Rotation paths and how fast each direction turns (degrees per step)
Each turn is a multiple of 5 degrees from 10 to 175, or 0.
Rotation 1:
-0.22 -1.77 -2.72 1.05 0.49 -0.90 4.04 -0.43 -4.33 0.59 0.32 -1.54 1.75
 -3.13 -0.73 0.44 -1.40 2.34 3.43 0.58 -0.41 -2.23 2.02 0.06 0.75 -0.01
 -0.12 0.92 -4.02 0.88 -4.09 -0.58 0.90
0.75 0.56 -1.34 4.75 -1.31 0.57 4.57 2.38 -2.72 -0.59 0.97 -0.92 1.64
 -1.83 -0.09 -2.28 -0.41 1.07 3.13 0.89 1.26 -0.78 3.24 1.79 2.44 -0.48
 2.15 1.44 -1.61 -2.85 -1.17 -1.08 -0.94
2.22 -2.02 -2.70 2.24 -1.01 0.41 5.53 -0.52 -3.36 -0.01 0.86 -1.68 1.61
 -3.90 0.70 0.22 1.88 -1.82 1.89 0.20 1.11 -1.94 1.56 1.11 0.94 0.97
 -0.86 1.71 -3.30 1.85 -2.11 -0.45 -0.02
-0.72 0.14 -2.27 0.41 -1.00 1.63 5.29 2.12 -4.25 -0.53 0.48 -1.31 1.66
 -1.71 -1.20 -1.49 -0.17 1.58 2.40 -3.17 2.98 0.26 1.58 -0.17 3.34 -1.00
 1.03 0.79 -2.56 -1.31 -1.99 -0.02 -0.25
1.35 0.29 -1.37 3.52 0.15 0.08 2.94 0.67 -5.38 0.10 1.38 -1.72 3.04
 -4.10 -1.31 -0.55 1.04 1.01 2.76 0.61 0.07 -0.73 1.22 -0.08 0.27 1.26
 1.46 1.34 -1.41 1.71 -2.57 -3.25 1.77
-1.40 -0.70 -1.85 2.51 0.60 -0.50 4.75 0.28 -2.64 -1.09 0.65 -0.59 2.90
 -1.93 0.30 -1.12 -1.80 -0.15 3.95 -0.86 0.62 -2.17 3.75 1.08 1.43 -1.55
 0.27 -0.62 -4.03 -0.82 -2.54 -0.12 -0.64
2.63 -1.02 -3.05 3.53 -1.37 1.48 4.44 1.98 -3.23 -1.51 1.58 0.50 0.29
 -3.07 -1.40 -1.87 0.22 0.29 1.06 0.97 1.46 -1.67 2.44 1.19 2.34 1.18
 0.56 2.83 -2.11 0.22 -0.41 -2.74 -0.21
1.33 -0.77 -1.61 1.35 -0.25 0.53 4.99 -0.31 -4.09 0.66 1.80 -3.08 3.15
 -2.65 -0.17 -0.85 -0.59 -1.35 1.86 -1.69 2.72 -2.03 0.30 -0.15 1.71
 0.67 0.45 0.03 -4.04 0.48 -1.72 1.91 0.41
-0.56 1.00 -1.53 3.11 0.24 1.78 3.78 2.43 -4.55 -1.44 1.21 0.44 2.48
 -2.53 -1.10 -1.36 2.00 0.20 2.68 -3.03 1.60 0.12 2.88 -0.56 2.67 -0.29
 1.22 0.53 -0.94 0.59 -1.22 -3.09 0.31
0.44 -1.48 -2.50 1.23 1.45 -0.33 3.23 -0.33 -4.67 -0.21 1.67 -1.13 2.11
 -3.60 -2.12 0.23 -2.42 1.03 2.44 0.33 -0.27 -2.47 2.06 0.06 0.85 0.65
 0.23 0.10 -4.09 2.01 -2.52 -1.67 0.94
0.44 0.40 -0.89 4.89 -0.41 0.92 3.69 2.18 -2.83 -1.10 1.94 0.09 2.65
 -1.11 -0.53 -3.05 -1.66 0.41 2.37 -0.45 1.39 -2.47 3.49 0.50 3.19 -0.36
 1.76 0.42 -2.11 -1.86 -0.79 -0.39 -0.94
2.48 -1.53 -2.61 2.89 0.06 1.52 4.18 0.12 -3.66 -0.21 2.06 -0.43 1.28
 -4.08 -0.52 0.38 1.24 -3.18 1.35 -0.18 1.19 -2.09 2.16 0.73 1.48 1.93
 0.02 0.71 -3.25 2.32 -0.28 -1.27 -0.04
-0.59 -0.69 -1.51 0.75 0.28 2.04 4.58 1.56 -4.51 -0.26 1.69 -0.81 2.28
 -1.06 -2.18 -1.26 -1.28 0.63 1.45 -3.88 2.68 -1.19 1.92 -1.02 4.00
 -0.58 0.61 -0.16 -2.90 0.13 -1.79 0.91 -0.71
1.05 0.80 -1.11 3.96 1.25 0.92 1.63 1.44 -5.76 0.08 1.91 -0.19 2.19
 -3.87 -2.20 -0.41 0.73 0.23 2.46 -0.11 0.11 -1.35 1.91 -1.02 1.49 2.19
 2.24 0.17 -1.57 1.69 -1.03 -2.87 1.74
-1.05 -1.71 -1.00 3.04 1.81 -0.12 3.57 -0.23 -3.07 -0.04 2.08 -0.48 2.85
 -1.73 -0.89 -0.05 -2.49 -0.79 3.07 -0.84 -0.06 -2.69 4.19 0.86 2.22
 -0.85 0.32 -1.67 -3.66 0.59 -1.84 0.19 -1.54
1.95 -0.91 -2.22 4.13 -0.61 2.35 3.26 2.73 -3.33 -0.62 1.67 1.89 -0.52
 -2.16 -1.69 -1.57 0.08 -0.14 0.87 0.19 1.21 -2.76 3.31 -0.14 3.94 1.56
 1.11 1.83 -2.13 0.11 0.04 -1.48 -0.60
1.46 -1.48 -0.88 2.18 0.42 1.37 3.88 -0.16 -4.88 1.94 2.45 -2.91 2.49
 -2.95 -1.34 0.80 -0.68 -1.90 1.06 -1.39 1.90 -1.76 0.90 0.29 2.57 1.58
 1.13 -0.77 -3.59 1.29 -0.71 1.77 -0.50
-0.91 0.14 -0.38 3.70 0.70 2.19 2.82 2.48 -5.15 -0.12 1.01 1.30 1.71
 -1.42 -1.16 -0.52 1.94 -0.02 2.24 -3.56 0.77 -0.80 3.63 -1.70 3.79
 -0.32 1.25 -0.13 -1.01 0.99 -1.86 -1.04 -0.41
0.27 -1.81 -2.07 2.05 2.04 0.73 1.98 0.36 -5.20 1.15 1.82 -0.61 0.51
 -3.76 -3.04 1.97 -2.00 0.82 2.56 0.80 -0.91 -2.00 2.91 0.40 1.56 1.68
 1.27 -0.75 -3.54 1.96 -1.34 -1.37 -0.01
0.31 -1.12 0.35 5.51 -0.24 0.82 3.07 1.77 -3.28 0.84 1.81 -0.09 2.05
 -0.27 -0.71 -1.78 -1.47 0.72 1.90 -0.43 0.51 -2.97 3.89 0.03 4.08 -0.39
 1.34 0.40 -1.97 -1.07 -1.70 1.36 -1.69
2.04 -1.42 -2.32 3.55 0.07 2.27 3.32 0.87 -3.86 1.40 1.07 0.19 -0.72
 -3.56 -0.45 1.61 2.13 -2.80 1.99 0.02 0.61 -1.78 2.64 0.59 2.56 2.51
 0.99 0.36 -3.00 1.45 -0.02 -0.08 -0.75
-0.48 -2.00 -0.59 1.34 0.19 1.99 4.14 0.85 -4.93 1.99 1.47 -1.73 1.30
 -1.07 -2.24 0.69 -0.87 1.15 1.19 -3.33 1.60 -0.58 2.32 -0.53 4.42 -0.63
 0.26 -0.28 -2.08 0.91 -2.45 1.59 -1.50
0.32 0.54 -0.64 4.40 0.63 1.31 1.07 2.16 -5.98 1.91 0.63 0.28 0.66 -2.95
 -1.30 0.50 1.76 1.27 3.25 -0.11 -0.52 -1.36 2.42 -1.30 2.43 2.07 2.81
 0.40 -1.48 0.70 -1.93 -1.29 1.26
-0.96 -2.58 -0.70 3.55 1.42 -0.03 3.52 -0.37 -3.42 1.59 1.31 -1.65 1.42
 -2.15 -0.75 1.74 -1.67 -0.19 3.16 0.06 -1.06 -1.36 4.39 1.67 2.22 -0.62
 0.71 -1.43 -2.69 0.81 -2.08 0.32 -2.20
1.51 -1.63 -1.98 4.43 -1.15 2.19 3.48 2.62 -3.46 0.76 0.47 1.62 -1.59
 -1.47 -0.68 -0.62 1.05 1.25 1.46 0.17 0.26 -2.62 3.60 -0.41 4.29 1.01
 0.89 2.50 -2.02 -0.36 -1.58 0.39 -0.90
1.38 -1.32 -1.07 2.37 -0.29 1.54 3.90 0.11 -4.84 3.24 1.14 -3.64 0.67
 -3.17 -1.19 2.05 0.49 -0.93 2.10 -0.29 1.36 -0.41 1.02 1.27 2.52 1.71
 1.70 -0.40 -2.53 0.57 -0.86 1.67 -0.85
-1.05 -0.88 -0.05 3.58 -0.14 1.48 3.51 1.65 -4.73 1.18 0.10 0.23 1.42
 -1.20 -0.11 0.07 2.75 1.23 2.70 -2.79 0.42 -0.54 3.50 -1.41 3.54 -1.06
 0.52 0.79 -0.74 1.01 -3.62 -0.24 -0.68
-0.09 -1.28 -2.69 2.08 1.13 0.47 2.57 0.84 -4.92 1.91 -0.12 -0.93 -0.81
 -3.71 -2.12 2.18 -0.35 1.85 3.82 1.28 -1.15 -0.67 2.85 0.89 1.54 1.60
 2.00 0.12 -3.14 0.52 -1.97 -1.33 0.37
0.46 -2.04 0.14 5.19 -1.13 -0.15 3.96 1.01 -2.90 1.83 1.15 -1.87 1.88
 -0.70 -0.11 -1.09 -0.91 1.54 2.35 0.38 0.08 -1.80 3.43 1.04 3.22 -0.90
 0.67 1.25 -1.43 -1.12 -3.14 1.05 -2.29
1.56 -0.74 -2.90 3.27 -1.12 1.67 4.15 1.23 -3.40 1.37 -0.38 -0.05 -1.33
 -3.40 0.82 1.27 3.42 -1.49 3.08 0.31 0.80 -1.39 2.52 0.66 2.24 1.76
 1.20 1.47 -3.02 -0.09 -1.14 0.29 -0.13
-0.11 -2.27 -1.20 0.91 -0.86 1.47 5.25 0.71 -4.73 1.86 0.84 -3.28 1.31
 -1.91 -1.92 0.90 -0.03 1.88 1.58 -2.02 1.49 1.04 1.78 0.70 3.21 -1.05
 0.15 0.85 -1.44 0.65 -3.02 0.51 -1.66
0.01 0.78 -1.20 3.79 -0.30 0.36 2.46 1.83 -5.30 1.34 -0.40 -0.09 1.00
 -2.56 0.22 -0.28 2.41 2.34 4.02 -0.01 -0.27 -1.18 1.94 -1.48 1.67 0.96
 2.05 1.51 -1.58 -0.20 -3.62 -1.07 1.96
-0.64 -1.66 -1.82 3.12 0.38 -0.25 4.76 -0.14 -3.05 0.94 0.67 -2.56 1.44
 -2.96 -0.65 1.40 -1.03 0.55 4.02 1.05 -0.49 0.01 3.75 2.95 1.10 -0.86
 1.04 -0.48 -2.54 -0.44 -2.06 -1.06 -1.99
1.58 -1.69 -2.15 3.52 -2.21 0.97 4.94 1.72 -2.81 0.10 0.00 0.60 -0.17
 -1.57 0.34 -1.68 0.99 1.86 1.75 0.23 0.83 -2.65 2.81 -0.20 3.07 -0.08
 -0.35 3.41 -2.39 -0.66 -3.13 0.25 -0.46
1.39 -0.01 -2.20 1.71 -1.04 1.22 4.76 0.55 -4.50 1.60 0.66 -3.69 1.04
 -3.81 -0.35 0.84 0.97 -0.71 3.12 -0.08 2.22 0.41 0.46 1.85 1.36 1.43
 2.14 0.25 -2.82 -0.74 -0.91 0.65 0.00
Speeds:
-0.75 -0.72 -0.87 -0.74 0.40 0.29 0.58 -0.20 0.55 -0.76 -0.46 1.08 -0.83
 -0.12 0.13 0.76 0.56 -0.60 0.15 -0.74 -0.29 0.25 1.08 0.26 0.06 -0.68
 -1.00 -0.17 -0.24 0.81 -0.07 -0.76 -0.63 => 120
0.19 0.38 -0.08 -0.08 0.72 0.21 -0.32 0.03 -0.05 -1.17 1.07 0.66 1.04
 -0.11 -0.63 -0.91 -1.01 -1.02 -0.66 -0.63 0.49 -0.79 -0.04 -0.43 0.07
 0.25 -0.09 -0.60 -0.43 0.59 0.94 -0.56 0.34 => 10
Rotation 2:
1.30 -1.12 1.30 0.78 -0.26 0.62 3.04 -1.01 1.49 0.93 0.39 -2.41 -1.63
 0.24 3.07 0.63 -2.76 1.56 -1.96 2.89 -1.62 -2.95 -2.14 4.05 -0.74 1.38
 2.67 2.95 0.67 1.08 2.55 -2.17 -0.72
1.82 -1.95 0.87 1.46 1.40 1.19 1.52 -0.91 1.71 -0.42 -1.35 -0.87 -1.49
 1.36 3.12 -0.03 -3.32 1.98 -1.45 2.81 -0.09 -2.13 -1.78 3.67 -1.22 2.46
 -0.05 2.19 -0.30 1.82 2.49 -4.32 -0.45
1.17 -2.01 1.73 0.33 -0.77 1.61 0.06 -1.36 0.52 0.40 -0.65 -0.22 -2.46
 1.40 1.59 1.50 -3.46 1.36 -0.64 2.92 -3.26 -1.17 -1.67 3.12 -1.55 2.25
 -0.34 3.29 -0.86 1.75 3.52 -3.21 -1.90
0.90 -1.51 1.34 -0.63 -0.66 -0.44 1.01 -0.46 0.45 0.67 0.80 -1.63 -2.62
 0.42 3.37 1.40 -2.12 1.05 -0.27 4.23 -1.88 -2.19 -2.11 3.16 -1.45 1.21
 2.00 3.68 -0.85 3.23 3.06 -1.96 -0.62
1.82 -0.94 0.93 0.75 1.30 -0.66 -0.51 0.50 2.25 0.26 0.55 -2.02 -1.90
 1.14 4.28 0.63 -2.97 0.38 -1.03 1.73 -0.77 -2.15 -1.64 3.54 -0.95 1.11
 0.59 2.71 0.40 3.04 2.95 -4.38 -0.98
1.29 -1.86 1.84 0.06 1.26 0.11 -0.19 -0.45 0.96 1.31 -0.16 -1.38 -1.22
 -0.26 1.98 0.93 -3.50 1.40 -0.78 2.44 -2.71 -0.12 -1.70 3.10 -0.16 0.67
 -0.24 2.89 -0.94 1.05 4.30 -4.95 -1.91
1.42 -1.92 1.89 -0.79 1.52 -1.04 -0.04 -0.52 -0.39 1.26 -0.72 -1.35
 -2.51 0.11 1.97 1.95 -2.26 1.44 1.62 3.80 -0.93 -1.64 -1.74 2.64 -1.01
 0.62 0.59 3.67 -2.69 2.69 3.93 -3.01 -1.07
2.33 -0.61 1.76 0.67 1.04 -1.31 -0.69 0.22 0.71 1.78 0.41 -1.96 -3.14
 0.98 3.29 2.49 -2.55 -0.37 0.67 0.42 -1.49 -3.08 -1.31 3.04 -0.55 0.13
 0.70 3.20 -0.75 2.94 3.45 -2.60 -2.14
1.91 -0.99 2.26 0.72 2.22 -0.91 1.39 -0.47 1.01 2.66 0.42 -2.98 -1.05
 -0.86 2.48 1.26 -3.06 1.18 -0.53 1.14 -1.85 -1.84 -1.42 3.62 0.78 -0.65
 1.34 2.92 -0.45 0.57 3.97 -3.63 -1.88
2.46 -1.94 1.92 1.09 3.50 -0.33 1.21 -0.85 0.05 1.71 -2.02 -1.47 -1.64
 0.33 1.70 1.30 -2.84 1.98 1.16 2.14 0.47 -2.51 -1.68 3.04 -0.16 0.49
 -0.08 2.79 -2.44 1.09 3.37 -3.72 -1.10
2.86 -1.38 2.43 1.33 0.92 0.18 1.02 -1.45 -0.32 2.15 -1.39 -1.00 -3.05
 1.32 1.39 2.93 -3.09 0.54 1.16 0.36 -2.02 -3.23 -1.39 3.12 -0.76 0.97
 -0.19 3.25 -1.48 1.37 3.32 -1.78 -2.58
1.79 -0.95 2.00 1.03 0.71 -0.35 3.31 -1.25 0.26 2.39 -0.03 -2.67 -2.20
 -0.06 2.48 1.85 -2.43 1.13 -0.36 1.54 -1.58 -3.79 -1.71 3.58 -0.25 0.37
 2.71 3.26 -0.36 0.67 2.74 -0.78 -1.62
2.40 -1.41 1.33 2.25 2.55 0.43 2.74 -0.88 1.47 1.06 -1.56 -2.09 -1.51
 1.15 2.75 0.55 -3.14 1.56 -0.75 1.31 0.60 -3.68 -1.70 3.84 -0.53 1.37
 0.94 2.23 -0.26 0.73 2.40 -3.12 -0.61
1.94 -2.01 1.86 1.71 0.55 2.01 1.69 -2.37 0.49 1.02 -1.84 -0.45 -2.14
 1.45 0.83 1.48 -3.82 1.82 -0.65 1.51 -2.33 -2.17 -1.66 3.50 -1.02 2.05
 -0.55 2.68 -0.76 0.32 3.15 -3.06 -2.08
1.36 -1.96 1.63 0.19 -0.66 0.77 2.73 -1.74 -0.16 0.79 -0.80 -1.14 -2.68
 0.86 2.09 1.68 -2.32 1.74 -0.31 3.65 -1.87 -3.08 -2.04 3.33 -1.62 1.82
 1.88 3.61 -1.27 1.70 2.62 -1.07 -0.88
2.06 -1.07 0.84 1.52 0.13 0.40 1.63 -0.48 1.89 0.14 -0.14 -1.76 -2.46
 1.85 4.11 0.94 -2.67 0.48 -1.44 1.85 -0.61 -3.63 -1.90 3.79 -1.42 1.93
 1.28 2.84 0.43 2.63 2.10 -2.51 -0.64
1.27 -1.55 1.52 0.80 0.23 1.36 1.05 -1.04 1.82 0.40 -0.31 -1.41 -1.20
 0.57 2.37 0.20 -3.94 1.72 -2.24 2.46 -2.59 -1.05 -1.72 3.91 -0.44 1.73
 0.48 2.58 0.53 0.72 3.26 -4.43 -1.59
1.10 -2.37 1.37 -0.40 0.62 0.51 0.89 -0.87 0.14 -0.13 -0.97 -0.69 -1.89
 0.59 2.06 0.74 -2.75 2.35 -0.04 4.83 -1.03 -1.05 -2.13 3.10 -1.75 1.96
 0.50 3.30 -1.80 2.36 3.16 -3.57 -0.40
1.63 -1.11 1.38 0.08 -0.51 -0.20 -0.90 -0.09 0.78 0.31 0.31 -0.94 -3.22
 1.66 3.46 2.23 -2.63 0.13 0.00 2.21 -1.87 -2.46 -1.66 2.94 -1.71 1.63
 0.25 3.49 -0.61 3.69 3.10 -2.80 -1.43
1.08 -0.89 1.69 -0.24 0.23 -0.78 0.25 0.12 1.63 1.56 1.38 -2.67 -1.63
 -0.25 3.35 1.04 -3.00 0.55 -1.50 2.28 -2.73 -1.14 -1.77 3.52 -0.04 0.13
 1.65 3.05 0.27 1.85 3.91 -3.68 -1.72
1.84 -1.83 1.47 0.15 2.93 -0.86 0.05 0.18 1.07 0.83 -0.65 -1.67 -1.09
 0.00 2.82 0.53 -3.03 1.64 0.03 2.95 -0.03 -1.12 -1.75 3.18 -0.45 0.54
 0.29 2.72 -1.61 2.07 3.76 -4.99 -0.67
2.21 -1.52 2.19 0.43 1.27 -0.20 -1.37 -0.69 0.10 1.37 -0.95 -0.70 -2.70
 1.06 1.87 2.31 -3.22 0.58 1.34 1.37 -2.05 -1.57 -1.31 2.69 -0.73 0.78
 -0.98 3.27 -1.90 2.15 4.08 -3.61 -2.27
1.52 -1.06 2.44 -0.21 0.73 -1.27 1.02 -0.56 -0.08 2.67 0.70 -2.44 -2.29
 -0.26 2.43 2.42 -2.39 0.61 0.78 1.89 -2.57 -2.36 -1.53 3.00 -0.17 -0.31
 1.98 3.81 -1.46 1.79 3.89 -1.70 -1.98
2.48 -0.75 1.60 1.56 3.08 -1.39 1.52 0.19 1.32 1.94 -0.46 -2.73 -1.76
 0.25 3.42 1.30 -2.67 0.80 0.35 0.89 0.55 -3.49 -1.49 3.48 0.09 0.05
 1.13 2.49 -0.88 1.86 2.98 -3.35 -0.99
2.56 -1.70 2.22 1.92 2.48 0.61 1.02 -1.51 0.76 2.17 -1.42 -1.45 -1.61
 0.70 1.03 1.67 -3.61 1.12 0.13 0.10 -1.83 -2.03 -1.37 3.31 0.11 0.61
 -0.66 2.47 -1.03 -0.08 3.95 -3.80 -2.51
1.96 -1.92 2.29 0.50 1.14 0.18 2.79 -1.91 -0.89 2.41 -1.35 -1.35 -2.43
 0.22 0.92 2.20 -2.66 1.93 0.98 2.66 -1.67 -2.90 -1.66 2.99 -0.58 0.67
 1.23 3.55 -2.20 0.66 3.27 -1.42 -1.52
2.59 -0.87 1.42 1.76 0.84 -0.20 2.36 -0.88 0.87 1.50 -0.79 -2.06 -3.06
 1.63 3.14 2.10 -2.52 0.53 0.03 0.71 -0.34 -4.80 -1.52 3.64 -1.04 1.25
 1.42 2.80 -0.57 2.15 2.03 -1.10 -1.01
2.05 -1.16 1.82 1.93 0.85 1.14 2.75 -1.55 1.72 1.72 -0.52 -2.07 -1.38
 0.59 2.30 0.87 -3.61 1.15 -1.99 0.58 -2.12 -2.68 -1.71 3.97 -0.02 1.25
 1.14 2.53 0.60 -0.02 2.91 -3.03 -1.98
1.60 -2.49 1.50 1.16 1.51 1.52 3.08 -1.87 0.34 0.64 -1.93 -0.83 -1.38
 0.49 1.29 0.57 -3.25 2.86 -0.63 3.49 -0.71 -2.11 -2.10 3.41 -1.09 1.94
 0.94 2.81 -1.40 0.35 2.87 -3.04 -0.43
1.93 -1.75 1.40 1.10 -0.40 1.28 1.15 -1.50 0.43 0.04 -1.56 -0.30 -3.32
 2.43 2.53 1.82 -2.96 0.91 -0.09 2.14 -1.38 -3.30 -1.68 3.26 -2.17 2.65
 0.06 3.12 -0.78 2.68 2.33 -1.78 -1.16
1.28 -1.15 1.63 0.65 -1.49 0.67 1.58 -0.92 1.42 1.03 0.83 -1.94 -2.21
 0.61 3.06 1.21 -2.97 0.77 -1.94 2.41 -2.98 -2.38 -1.88 3.82 -0.92 1.41
 1.93 3.26 0.80 1.64 2.80 -2.05 -1.62
1.20 -1.69 0.92 0.65 1.31 0.25 1.53 -0.15 1.97 -0.08 -0.37 -1.79 -1.04
 0.46 3.54 -0.24 -2.96 1.96 -1.66 3.93 -0.33 -1.70 -2.02 3.72 -1.06 1.50
 1.21 2.51 -0.25 2.03 2.92 -4.24 -0.03
1.62 -2.00 1.47 0.48 0.52 0.86 -0.80 -0.89 0.93 -0.18 -1.04 -0.20 -2.35
 1.80 2.13 1.29 -3.56 1.00 -0.33 2.65 -2.14 -0.90 -1.63 3.00 -1.57 2.15
 -1.10 2.76 -0.88 2.35 3.38 -4.41 -1.51
0.92 -1.68 1.95 -1.03 -0.86 -0.48 -0.18 -0.69 0.00 1.04 0.51 -1.49 -2.63
 0.08 2.39 1.96 -2.59 0.83 -0.08 3.73 -3.17 -1.21 -1.90 2.93 -1.05 0.80
 1.37 3.82 -1.18 2.67 3.88 -2.25 -1.72
1.65 -0.94 1.23 0.08 1.43 -1.55 0.02 0.91 1.56 1.06 0.71 -2.50 -2.09
 0.46 4.20 1.08 -2.40 0.47 -0.10 2.57 -0.36 -2.67 -1.78 3.49 -0.60 0.30
 1.68 3.12 -0.70 3.16 3.15 -3.50 -0.65
Speeds:
-0.05 0.28 0.11 -0.51 -1.31 -0.41 -0.17 -0.01 -0.65 0.19 0.45 0.07 -1.07
 0.35 0.24 0.95 0.57 -0.64 0.65 0.03 -0.51 -0.85 0.02 -0.23 -0.57 0.01
 0.61 0.67 -0.16 0.95 -0.20 1.70 -0.14 => 95
0.15 -0.11 -0.44 -0.06 1.01 -0.57 0.35 0.50 -0.05 -0.56 -0.53 -0.01
 -0.08 0.21 0.59 -0.35 0.51 0.35 0.68 0.90 1.96 -0.70 -0.15 -0.11 -0.45
 0.15 0.32 -0.03 -0.72 0.87 -0.52 0.05 1.17 => 130
0.17 0.59 -0.19 -0.99 0.49 0.44 -0.39 -0.44 -0.62 -0.28 0.34 -0.38 -0.65
 -0.92 -0.44 -0.18 1.04 -0.90 -0.12 0.00 -0.22 -1.19 -0.70 0.92 -0.42
 0.60 -0.63 -0.01 0.31 -0.94 0.38 -0.68 0.84 => 0
0.29 -0.15 -0.06 0.97 -0.36 1.04 1.80 -0.92 -0.01 -0.05 -0.76 0.22 -0.05
 0.51 -0.42 -0.11 -0.08 0.42 -0.54 -0.35 0.21 -1.05 -0.09 0.29 -0.22
 0.73 0.29 -0.22 0.35 -0.86 -0.73 0.97 0.12 => 25
